Each path below is one point turned by a fixed rotation once a step. After each direction that follows a path, write how fast that rotation turns it, in degrees each step (0 if it stays still).
Each turn is a multiple of 5 degrees from 10 to 175, or 0.
Each row of a path follows its step; steps can be skipped.
Path 1:
step 0: [ -3.1  -6.0   0.9  25.5   5.8  -4.5  -2.1   6.3  10.4   1.1   5.7 -15.0
  13.5  23.5   1.7  14.6 -10.8  -1.9  11.2 -19.5 -10.5  12.7 -17.3   1.8
  -9.8 -19.2  10.5   6.0   9.5]
step 1: [ -3.4   3.8   3.3  -9.3  14.1  -3.8  -7.5   2.3 -10.3   8.7  -0.6 -23.4
 -15.1   2.2  19.5 -10.2  -1.2 -10.0   2.0 -12.7 -12.9  -6.6   0.6   2.9
 -14.8 -21.3  21.2  22.9   4.3]
step 2: [  1.3  31.1   6.7  -2.0 -13.5 -12.0  -4.8   0.4  -8.4  16.6   1.2  -4.1
   3.7   7.0  12.6  -9.4  17.2   8.8  -6.4  -5.7  -7.4  -3.0  19.9   3.9
   7.4  -2.6 -11.2  29.1   4.1]
step 3: [  4.6   0.3 -11.5  12.1 -25.4  -8.3   8.3  -4.3  -2.8   9.4  22.3  -1.6
  10.8  -3.4  -0.5  -3.7  -9.5   4.0  -3.3  -7.7  -1.7   1.1  18.3   7.0
   3.8 -16.4 -17.6  -4.3  31.2]
step 4: [ -3.7 -12.2   6.7  17.5  -8.0  -0.3  11.4  14.3   6.7   9.8   7.6  -9.0
  11.1  16.0   0.5   1.1   4.8 -22.2  20.6   5.2 -12.7 -17.6  -3.9   3.3
   2.4 -23.7   6.0 -13.9  14.5]
step 5: [ -9.3  -0.3   4.4   6.2   5.2   6.6  -4.4   1.5  -3.5  15.8 -12.2 -12.0
   5.4  -0.2  14.8  11.5  16.2   3.0   2.4 -24.1 -22.8 -20.3 -20.2   7.2
 -11.8   1.5  15.6   5.3  13.5]
step 6: [ -0.9  -2.3   3.4 -18.1   4.4 -16.2 -17.5  -5.0  -2.0   1.1   2.8 -14.3
  -5.7  -0.5   1.5   7.4  17.1  14.1   8.2 -24.5 -21.5   6.3   9.4   1.8
   9.3 -11.3 -12.2  23.5   9.5]
step 7: [ -9.9  15.9  -5.1 -13.5 -16.6 -11.8  -7.3  -3.7  -5.6   3.2  17.2   4.4
   7.8  10.2  -6.0 -23.2 -14.1  -4.3   3.5   1.1 -31.6   6.9  16.2  -2.2
   2.6  -8.5  -2.9   2.4  15.0]
step 8: [  7.5   5.7  10.9  11.6 -24.0   8.6   5.7   1.6   3.6  -1.8  13.9 -13.7
  14.9   3.8   1.1 -23.5  10.0   3.8   9.5  10.0  -6.4  -5.4  -1.0  24.0
   3.8  -3.7  16.3  -9.5  21.6]
step 9: [ -2.0   0.6  11.8  27.5  -2.1   4.1  -0.6  -0.5  10.0   2.4   9.4 -18.7
  15.2  14.6   5.6  17.0  -9.2  24.6  15.2 -14.5  -6.2 -13.7 -15.4   7.1
  -5.1 -11.3   3.1   4.0   2.2]
step 10: [ -3.3  -5.2   5.7  -8.6  14.1 -11.8   4.5   7.2 -11.4  16.0   4.5 -23.0
 -13.2  -9.3   1.5   2.0  -9.5  10.6   3.2 -15.0 -22.0  -3.0  -6.6  -3.6
  -9.3 -31.2   9.0  12.3  -2.7]
Directions:
[ 2.7 -2.0  1.8  7.8 -4.5 -3.0 -6.9 -6.1 -0.7  3.5 -4.7 -3.3  2.8  0.0
 -1.2  6.5  6.8 10.6 -3.4 -2.3  5.9  4.5  0.8  5.7 -1.2  9.2 -3.5  1.3
  3.6] : 115
[ 1.9  0.1  0.2  2.6 -2.2 -0.5 -9.4 -1.2 -9.5  9.4 -6.1 -0.6 -6.5 -0.4
 -6.1 -3.3 -3.6 -5.1  9.2  9.8 -1.1 -0.1 -2.6 -0.9 -4.6 -0.5  0.7 -1.6
  1.0] : 115
[  0.8   2.2   1.2  -8.3  -0.9  -3.2  -3.3   0.5  -2.9  -0.3  -6.0  -5.4
  -7.0   2.9  -1.1   3.9  -2.7   6.7  -1.8  -6.4   4.2 -14.6  -2.3  -4.9
   2.0  -0.6   2.8   6.0  -4.1] : 85
[-0.7  3.8  7.3  3.2  0.4 -4.2 -1.6  5.2  5.1 -0.8 -2.0  1.4  4.0 11.8
 -2.5  3.4  6.6 -2.5  7.5  5.1 -0.3  1.0  1.9 -3.1  7.4 -0.5 -5.3  4.3
 -9.2] : 160
[  7.1   8.4 -11.3  -0.9   4.6   3.3   0.5  -3.3  -0.1  -4.5   2.9   4.5
   2.0  -1.9  -4.9   6.2   3.4   4.0   8.3   1.3   2.7  -0.5  -6.5   1.2
  -0.4  -6.1  -3.8   5.5   4.6] : 115
[  1.5  -4.5   3.2   4.4  -0.9   2.7   9.1   6.7  -0.5   8.4   1.8  -1.3
   4.5  -4.8  -3.7   6.2  -0.5   7.4   1.3   2.4   0.1  -7.3  -4.8  -1.7
  -0.8  -4.3  -4.4 -10.7  -3.4] : 70
